In the data rows, 500 means zero.
Here is a table of points, one per row:
542|597|537|581|684|705|468|353|496|533|513|415|357|688|623|631|568|360|458|442|370|469|489|501|334|494|779|574|495|399|569|424|420|681|400|599|398|351|734|499|415|329|259|376|495|523|716|429
502|492|490|549|483|427|545|529|532|494|462|434|534|488|516|444|445|454|477|505|592|588|551|476|541|511|519|449|450|477|499|546|520|431|538|493|505|496|401|482|525|480|495|552|512|400|518|417
542|354|669|270|183|468|668|590|448|479|619|321|171|628|784|421|651|517|613|150|479|167|644|278|498|448|422|511|614|419|507|509|569|876|488|556|405|528|578|532|539|689|907|419|21|624|207|553
549|528|503|526|569|569|556|487|394|443|503|448|571|578|499|508|531|412|571|538|442|536|417|546|542|558|440|505|538|443|469|487|441|516|477|449|535|560|503|565|513|532|446|528|543|489|492|551
378|584|440|608|506|449|477|390|685|532|508|334|500|600|727|542|403|468|383|333|346|532|564|777|324|527|614|552|570|383|535|333|344|577|521|479|431|580|620|263|445|349|326|454|437|598|809|587
442|395|501|322|411|534|559|645|466|534|485|491|346|535|509|538|472|611|484|570|479|499|365|420|391|643|539|635|399|543|540|680|563|689|438|483|514|504|512|614|552|572|598|619|420|506|671|539
497|498|445|446|474|505|501|552|517|477|520|482|516|491|497|480|470|490|510|488|447|502|461|489|465|511|460|390|472|509|455|534|472|468|491|486|552|483|465|473|520|483|516|521|506|465|529|525
467|414|397|500|419|549|432|522|448|539|530|457|499|588|608|487|564|390|461|637|587|606|425|366|477|387|548|525|562|441|460|593|601|380|442|447|508|502|570|631|395|605|498|455|532|491|599|411
487|512|523|471|459|497|539|499|489|470|475|606|518|446|493|490|528|476|570|578|502|513|493|501|504|468|507|500|467|504|519|427|553|527|464|511|474|406|496|536|467|501|502|551|489|535|509|530
486|532|540|574|545|434|514|536|411|586|523|471|639|443|474|497|534|471|517|678|487|589|552|484|563|615|504|473|547|377|544|594|484|487|407|520|567|475|458|537|475|554|433|536|467|495|366|430
622|546|226|408|140|473|413|601|728|587|521|554|616|566|569|653|481|720|545|274|656|429|762|509|662|477|429|368|723|542|460|387|324|534|844|262|556|270|405|326|672|399|416|471|638|729|230|635
663|437|250|484|234|480|599|578|564|613|523|622|563|403|629|501|611|802|428|147|513|420|564|415|862|465|440|359|616|522|350|490|231|670|694|322|515|388|485|319|465|430|548|489|617|619|233|573
408|536|594|368|888|605|461|249|483|633|503|402|481|350|433|328|87|562|315|515|500|487|516|516|764|365|401|450|369|694|672|253|507|402|692|394|433|529|512|665|435|505|480|496|572|774|253|521
629|403|401|635|607|500|567|494|344|291|457|626|418|338|403|512|515|652|357|244|492|477|517|490|529|528|398|345|319|374|456|644|469|508|609|431|575|492|448|284|464|607|622|736|360|298|472|475
503|529|480|338|459|419|471|404|577|598|381|567|504|558|446|427|551|520|580|568|549|556|603|567|530|476|474|485|423|528|497|528|483|438|503|499|471|458|390|521|687|326|445|595|549|478|639|520
597|580|503|714|484|439|407|424|566|282|514|450|460|513|518|540|564|525|409|292|484|430|369|318|146|376|541|557|495|609|512|511|620|523|544|341|714|411|694|784|536|529|472|422|606|473|646|473
546|493|483|521|525|463|551|548|504|543|532|480|545|468|517|491|484|415|501|455|521|495|494|559|517|512|494|536|488|541|446|516|451|456|478|524|510|512|393|481|582|481|511|574|514|481|495|519
564|505|404|436|497|507|551|554|414|481|541|511|567|467|601|431|479|453|419|457|499|471|456|514|529|529|438|521|461|507|428|534|427|446|507|437|446|416|499|474|564|469|536|553|549|380|622|543
581|632|529|469|520|607|634|523|425|350|482|426|605|537|513|571|489|298|630|668|454|535|254|698|547|416|350|597|608|424|441|230|473|473|523|453|545|540|541|483|554|409|443|500|544|637|493|562
518|498|554|491|520|409|464|532|517|522|541|450|483|531|562|441|481|544|454|585|586|543|585|486|503|520|571|457|539|540|575|609|574|396|522|505|605|574|504|476|498|536|471|453|539|461|490|393
471|490|552|392|757|484|423|499|669|644|508|777|537|192|344|404|622|384|665|387|533|676|615|454|476|412|361|636|546|374|556|452|522|533|299|515|285|590|705|405|670|575|247|354|392|547|423|396
512|483|548|482|484|459|521|573|454|458|495|554|456|548|487|574|457|487|515|664|445|466|463|439|399|575|537|551|513|529|505|598|475|490|450|441|568|556|518|525|535|616|498|564|520|523|551|470
456|568|470|483|465|501|521|440|408|432|538|579|546|455|485|487|583|418|617|667|583|598|432|516|622|503|465|493|437|467|517|306|523|566|421|532|534|564|385|548|493|494|470|473|449|608|491|418
548|511|596|540|522|483|453|538|520|518|523|527|437|641|498|509|503|450|485|619|513|538|490|383|469|543|561|508|508|559|439|564|503|473|480|534|562|552|574|545|491|572|396|448|478|477|462|504
631|509|560|620|506|643|492|407|373|446|489|512|568|361|365|703|547|524|402|561|410|512|654|441|301|706|489|345|485|402|484|779|743|588|582|432|589|586|321|375|528|570|490|671|404|307|468|509
346|440|425|519|546|427|435|602|512|662|626|453|523|507|568|491|473|496|658|586|661|614|520|381|549|455|469|602|568|322|539|428|553|381|327|479|350|463|512|524|429|596|477|460|521|484|501|496
445|395|472|629|267|564|634|443|284|533|506|761|626|457|483|511|495|204|542|651|536|524|407|537|521|561|578|326|361|665|526|675|701|754|347|661|588|463|443|581|452|453|605|438|500|531|740|722
501|533|524|490|491|498|474|514|533|508|493|493|539|561|496|512|491|455|431|480|511|510|531|517|510|501|511|472|494|481|492|484|495|470|492|536|581|563|496|541|530|474|452|509|522|470|552|421
516|536|464|518|506|456|492|579|613|405|485|472|521|553|453|566|413|551|495|477|448|416|523|513|432|452|488|500|518|563|462|510|490|455|540|465|520|496|388|461|541|424|491|475|546|525|557|539
539|526|489|520|540|503|553|504|504|509|447|471|538|524|526|466|472|504|499|504|462|535|553|485|499|549|506|457|517|539|427|590|513|436|505|492|598|448|506|483|508|486|514|498|506|398|520|529
418|582|568|525|599|488|513|439|595|527|477|392|514|506|570|472|457|520|507|433|486|554|602|649|501|475|534|467|502|462|466|461|435|422|537|528|572|487|504|469|508|404|403|423|531|525|571|482
499|603|469|453|500|514|576|519|559|498|482|493|581|551|403|508|510|434|541|447|470|469|593|512|513|622|451|492|506|643|473|546|528|465|569|483|558|504|419|432|642|286|489|642|577|419|508|568
538|499|479|611|504|521|573|575|440|449|512|511|519|392|492|486|517|597|404|377|389|436|428|441|492|462|476|510|523|522|479|523|436|537|557|525|495|542|562|479|529|488|562|532|475|490|425|553
393|496|535|448|556|560|445|381|475|575|481|448|507|415|474|438|446|516|457|541|527|459|628|393|554|531|519|549|501|573|455|483|581|443|491|449|499|568|523|526|432|502|473|436|525|475|416|547
349|448|623|516|602|455|241|325|562|584|288|423|436|441|608|524|492|466|319|324|519|492|463|448|447|586|422|600|615|577|433|339|593|302|593|504|450|534|429|511|334|634|583|382|618|584|405|477
491|521|524|547|650|441|424|432|509|402|438|478|494|445|396|529|455|511|430|510|481|452|573|537|530|552|499|422|435|455|589|403|544|445|720|538|532|600|455|468|538|528|505|566|510|508|310|469
509|476|484|450|473|406|560|531|453|597|590|494|529|425|505|517|503|517|553|573|592|534|474|467|539|591|384|499|507|394|530|516|455|500|342|587|412|417|597|471|451|534|596|537|452|572|469|553
481|560|572|580|767|457|559|487|504|561|525|420|588|478|483|391|343|454|371|390|481|568|444|613|633|408|439|449|483|538|374|492|491|473|603|493|429|446|579|549|469|485|556|477|463|599|333|450
439|567|484|531|542|571|448|379|618|487|548|425|365|557|637|644|448|389|497|434|340|441|525|587|326|464|697|629|579|466|591|454|369|534|487|558|408|362|601|381|371|279|320|428|465|531|769|470
326|532|398|470|446|592|468|410|256|469|332|300|734|737|661|452|635|343|529|777|575|685|591|504|638|209|456|399|460|287|535|631|294|478|504|444|443|648|394|750|481|717|420|543|673|394|424|604
633|505|672|529|684|762|337|381|479|397|554|535|134|575|466|799|620|340|422|504|339|411|373|312|419|399|859|518|428|491|562|453|482|529|323|665|364|147|734|704|584|370|426|343|556|547|613|410
461|356|418|513|343|489|500|606|567|593|502|486|405|389|470|436|511|656|479|371|463|535|529|560|647|518|503|510|441|547|416|546|504|514|570|503|578|562|468|414|477|422|683|497|525|380|545|453
488|524|505|480|521|531|526|545|483|402|509|532|588|565|425|549|490|459|515|527|426|455|438|501|439|520|480|542|480|493|487|502|470|527|501|462|524|464|475|510|501|491|529|515|518|538|524|610
538|647|469|429|539|594|645|334|432|473|484|512|549|432|377|440|544|525|559|566|416|534|577|414|654|647|498|376|461|558|440|428|612|507|605|423|490|686|361|499|541|380|469|556|516|497|420|368
657|456|292|469|512|574|635|530|283|389|462|544|613|583|488|465|471|439|510|448|459|531|337|430|547|489|316|464|433|413|619|431|494|420|591|419|343|519|515|463|506|625|605|557|549|432|529|499
482|586|503|597|586|479|574|513|560|364|504|422|599|493|477|533|457|474|453|445|454|483|457|571|408|416|532|415|486|528|488|315|474|571|580|458|577|391|535|529|598|460|429|546|511|488|592|488
626|491|560|528|508|377|505|647|522|468|636|474|412|546|527|513|463|524|463|719|546|483|515|418|386|555|604|466|521|595|494|618|527|410|614|552|645|603|483|526|457|647|375|572|461|473|534|470
470|450|505|476|441|445|461|507|542|511|563|680|500|572|455|470|456|585|551|616|578|536|586|503|496|474|525|491|467|565|515|414|558|494|416|585|477|497|483|525|442|484|500|481|451|498|560|490
357|214|574|560|280|681|473|591|522|753|495|291|226|382|375|418|619|568|462|504|266|338|388|662|655|340|402|730|427|519|388|841|654|778|487|530|592|534|649|507|435|398|733|403|421|275|472|412
494|486|486|467|417|472|556|633|511|440|509|550|470|407|409|535|446|456|477|514|518|320|476|460|441|539|437|557|610|472|445|470|380|539|478|513|475|581|456|407|520|547|658|537|477|584|379|549
450|455|307|471|426|515|538|613|497|563|664|557|540|562|411|467|424|610|628|603|580|507|466|437|478|488|476|569|508|401|649|424|565|425|401|504|452|452|440|441|466|643|575|492|449|477|478|391
471|479|537|498|493|472|534|630|461|418|468|559|420|503|436|563|453|491|454|586|475|406|500|499|351|646|498|472|493|516|476|612|513|515|519|394|535|557|453|425|523|566|568|637|509|453|524|551
472|461|606|515|442|514|570|586|580|397|515|575|419|453|463|561|494|416|454|565|456|352|457|494|387|565|515|518|534|554|546|568|504|531|461|484|458|434|504|568|511|479|576|493|539|525|521|547
495|541|530|524|505|519|501|532|428|481|497|509|497|511|467|466|542|439|515|528|474|522|468|469|522|552|500|511|502|515|523|575|546|555|484|476|495|449|494|528|463|516|501|527|487|489|498|563
386|489|416|389|516|318|599|295|526|575|394|499|573|627|376|253|654|623|499|681|606|667|723|416|622|442|585|417|480|392|538|416|398|374|422|546|412|645|340|529|637|354|500|581|480|391|483|564
496|522|429|523|446|483|463|419|539|390|500|595|524|473|397|406|530|534|559|530|502|543|529|509|525|395|550|442|427|578|521|366|575|557|541|534|488|530|417|509|493|537|501|525|449|551|459|535
560|500|695|445|497|384|559|573|472|556|510|594|463|462|454|543|476|495|475|565|533|389|469|620|447|559|424|603|634|519|526|541|391|471|328|519|446|494|514|502|418|525|525|448|481|552|462|623
414|458|599|507|507|604|409|486|516|556|450|549|348|530|573|493|615|414|439|451|528|582|552|377|452|459|509|626|554|452|443|530|600|472|371|507|443|454|557|555|507|610|388|447|534|549|551|436
501|416|469|537|396|521|365|463|653|343|522|525|660|555|324|306|331|789|622|387|599|626|434|756|449|323|547|577|406|744|593|429|492|374|532|563|391|564|504|425|307|613|388|533|335|548|464|178
564|494|527|559|499|510|518|519|506|529|536|498|470|475|543|472|526|418|506|469|496|488|445|543|529|520|537|523|522|525|487|541|487|482|422|518|495|502|598|551|428|479|498|516|454|526|498|539
477|460|408|441|426|491|523|571|516|534|476|535|452|436|500|519|479|493|509|504|533|525|507|474|464|509|531|462|427|554|475|548|546|545|497|557|570|493|401|517|511|461|529|561|503|454|615|537
592|512|630|415|625|344|420|479|472|720|488|527|751|402|515|607|518|554|650|623|681|637|436|734|513|426|418|470|506|481|558|494|312|464|270|454|467|453|590|491|479|286|511|434|428|526|444|474
482|654|659|592|560|359|109|463|580|399|349|419|434|609|715|570|611|842|696|269|626|305|249|615|484|737|542|554|540|498|506|373|645|222|662|942|554|627|412|406|463|710|562|141|832|323|452|447
These points spread out most along one direction. Take the direction at right angles to it along which they spread out most. Then take the direction at right angles to both along which they spread out most. Go by this last direction. How far along it is each point below, from 0 to 99? 50 is the average, and the first point above lies past it. One standard deviation of the points above along it is 16.
491|521|524|547|650|441|424|432|509|402|438|478|494|445|396|529|455|511|430|510|481|452|573|537|530|552|499|422|435|455|589|403|544|445|720|538|532|600|455|468|538|528|505|566|510|508|310|469 56
538|499|479|611|504|521|573|575|440|449|512|511|519|392|492|486|517|597|404|377|389|436|428|441|492|462|476|510|523|522|479|523|436|537|557|525|495|542|562|479|529|488|562|532|475|490|425|553 57
501|533|524|490|491|498|474|514|533|508|493|493|539|561|496|512|491|455|431|480|511|510|531|517|510|501|511|472|494|481|492|484|495|470|492|536|581|563|496|541|530|474|452|509|522|470|552|421 50
471|490|552|392|757|484|423|499|669|644|508|777|537|192|344|404|622|384|665|387|533|676|615|454|476|412|361|636|546|374|556|452|522|533|299|515|285|590|705|405|670|575|247|354|392|547|423|396 49
445|395|472|629|267|564|634|443|284|533|506|761|626|457|483|511|495|204|542|651|536|524|407|537|521|561|578|326|361|665|526|675|701|754|347|661|588|463|443|581|452|453|605|438|500|531|740|722 11
486|532|540|574|545|434|514|536|411|586|523|471|639|443|474|497|534|471|517|678|487|589|552|484|563|615|504|473|547|377|544|594|484|487|407|520|567|475|458|537|475|554|433|536|467|495|366|430 31
456|568|470|483|465|501|521|440|408|432|538|579|546|455|485|487|583|418|617|667|583|598|432|516|622|503|465|493|437|467|517|306|523|566|421|532|534|564|385|548|493|494|470|473|449|608|491|418 34
626|491|560|528|508|377|505|647|522|468|636|474|412|546|527|513|463|524|463|719|546|483|515|418|386|555|604|466|521|595|494|618|527|410|614|552|645|603|483|526|457|647|375|572|461|473|534|470 41
439|567|484|531|542|571|448|379|618|487|548|425|365|557|637|644|448|389|497|434|340|441|525|587|326|464|697|629|579|466|591|454|369|534|487|558|408|362|601|381|371|279|320|428|465|531|769|470 75
414|458|599|507|507|604|409|486|516|556|450|549|348|530|573|493|615|414|439|451|528|582|552|377|452|459|509|626|554|452|443|530|600|472|371|507|443|454|557|555|507|610|388|447|534|549|551|436 52
494|486|486|467|417|472|556|633|511|440|509|550|470|407|409|535|446|456|477|514|518|320|476|460|441|539|437|557|610|472|445|470|380|539|478|513|475|581|456|407|520|547|658|537|477|584|379|549 51
501|416|469|537|396|521|365|463|653|343|522|525|660|555|324|306|331|789|622|387|599|626|434|756|449|323|547|577|406|744|593|429|492|374|532|563|391|564|504|425|307|613|388|533|335|548|464|178 64
546|493|483|521|525|463|551|548|504|543|532|480|545|468|517|491|484|415|501|455|521|495|494|559|517|512|494|536|488|541|446|516|451|456|478|524|510|512|393|481|582|481|511|574|514|481|495|519 47
378|584|440|608|506|449|477|390|685|532|508|334|500|600|727|542|403|468|383|333|346|532|564|777|324|527|614|552|570|383|535|333|344|577|521|479|431|580|620|263|445|349|326|454|437|598|809|587 81
629|403|401|635|607|500|567|494|344|291|457|626|418|338|403|512|515|652|357|244|492|477|517|490|529|528|398|345|319|374|456|644|469|508|609|431|575|492|448|284|464|607|622|736|360|298|472|475 46
